Questions about the row below.
1) Give the entry just right of the smallest entry.
2) Give the entry just right of 126.
3) Give the entry just right of 151.
[144 116 151 126 134 127 115 122 132]
1) 122
2) 134
3) 126

Questions about the array below.
1) The 1st entry in reading order?
2) The entry just left of the smallest entry?
3) The entry just left of 123?
4) The fifth entry in reading order?
[[127, 133, 141, 141, 128, 128, 138, 138, 128, 111, 123, 125, 116, 153, 134], [124, 138, 126, 124, 128, 134, 127, 115, 107, 121, 112, 127, 133, 135, 134]]
1) 127
2) 115
3) 111
4) 128

M = [146 125 106 109 127]
The largest entry?
A: 146
The entry just right of the smallest entry?
A: 109

129,127,152,122,117,129,131,127,135,120,147,127,129,126,117
Report the 2nd entry from the right.
A: 126
The second largest entry -> 147

Read these off the array that follows. Rows and columns are numbered from 1.
1) Read off the entry at row 3, column 1.
2) Read off the entry in row 2 and column 2.
3) Read off the top-right entry.
4) Read off the entry just right of the smallest entry.
5) Read off the entry at row 1, column 1.
6) Read off the entry at row 1, column 3.
7) Read off the bottom-right entry.
8) Read off the entry directly below the smallest entry.
[[121 120 146 143 138 120 145 141 131 118 120]
 [110 110 132 112 135 135 129 137 111 136 122]
 [142 148 123 138 119 125 128 121 149 116 131]
 [146 133 126 126 102 128 120 120 126 134 111]
 [133 125 135 144 142 119 153 127 138 126 133]
 [142 135 118 142 131 118 115 115 123 134 147]
 [147 142 127 148 118 116 118 122 134 123 132]
 [129 126 108 100 121 133 140 131 128 130 123]
 [129 123 118 127 142 115 156 137 131 122 134]
 [110 125 117 117 144 123 130 145 124 116 140]
 [145 136 114 136 118 107 114 129 119 126 136]
 [134 120 113 130 143 112 138 128 114 137 145]]
1) 142
2) 110
3) 120
4) 121
5) 121
6) 146
7) 145
8) 127

[[126 133 145 131 128 145 125 130 128 123 130 122 126 125]
 [121 135 138 116 126 128 123 129 119 133 127 136 128 127]
 [142 129 112 137 114 109 145 127 124 130 129 133 131 134]
 [121 132 137 118 133 141 120 134 133 124 121 123 131 140]
 [123 128 130 123 117 128 119 130 120 137 121 127 122 136]
 [141 124 102 150 132 126 145 124 122 128 138 142 135 138]]
The top-left entry is 126
The smallest entry is 102
Read off the bottom-right entry.
A: 138
Read off the 2nd entry on the main diagonal.
A: 135
Read off the third entry in reading order.
A: 145
The 3rd entry on the diagonal from the top-right corner: 133
Read off the entry in the bottom-left corner.
A: 141
The second entry in reading order: 133
Read off the entry just right of the smallest entry.
A: 150
The entry just left of the smallest entry -> 124
Read off the largest entry in the first column.
A: 142
The entry just right of 118: 133
The fifth entry, reading row by row is 128
Read off the top entry of the column that holds the largest entry.
A: 131
Read off the top-right entry.
A: 125
Read off the entry directly above the largest entry.
A: 123
The entry directly above 114: 126
The third entry on the main diagonal: 112
Read off the entry just right of 109.
A: 145
The entry directly below 117: 132
Read off the entry directly above the smallest entry.
A: 130
Read off the entry just left of 118.
A: 137
The third entry from the end, reading row by row -> 142

data =
array([[132, 107, 109, 121, 129, 134, 137, 109, 112],
       [119, 125, 112, 119, 126, 125, 117, 116, 120],
       [146, 106, 116, 116, 111, 134, 126, 115, 126],
       [125, 124, 138, 129, 128, 120, 127, 122, 124],
       [133, 127, 125, 121, 138, 147, 129, 118, 125]])
Read off the top entry of the column that holds the largest entry.
A: 134
Read off the top-right entry.
A: 112
Read off the bottom-right entry.
A: 125
The top-left entry: 132
Read off the smallest entry in the first column.
A: 119
Read off the smallest entry in the last row.
A: 118
Read off the entry directly above the largest entry.
A: 120
Read off the bottom-left entry.
A: 133
The third entry on the diagonal from the top-right corner: 126
Read off the fifth-last entry, reading row by row.
A: 138
The first entry of the smallest entry's row -> 146
Read off the entry just right of 146.
A: 106
Read off the second entry on the main diagonal.
A: 125
The largest entry in the last column is 126
Read off the fourth entry, reading row by row.
A: 121
Read off the largest entry in the last row.
A: 147
Read off the bottom entry of the column that holds the smallest entry.
A: 127
Read off the entry directly above 111.
A: 126

Questions about the array below.
1) Read off the entry just right of the largest entry.
2) Read off the entry just left of the centre entry.
3) Read off the entry just left of the largest entry.
4) Read off the second largest entry.
5) Read off the 5th entry in reading order.
6) Read off the second smallest entry.
[[120, 119, 119, 140, 120, 125, 129, 130, 102], [119, 150, 117, 138, 135, 130, 103, 113, 128], [125, 128, 131, 129, 126, 128, 128, 126, 131]]
1) 117
2) 138
3) 119
4) 140
5) 120
6) 103

Questions about the row below.
1) Give the entry just left of 137.
2) Give the 2nd entry from the right.
3) Give the second entry.
4) Give the fifth-last entry.
[151 136 115 137 157 122 114 138 135 128 110]
1) 115
2) 128
3) 136
4) 114
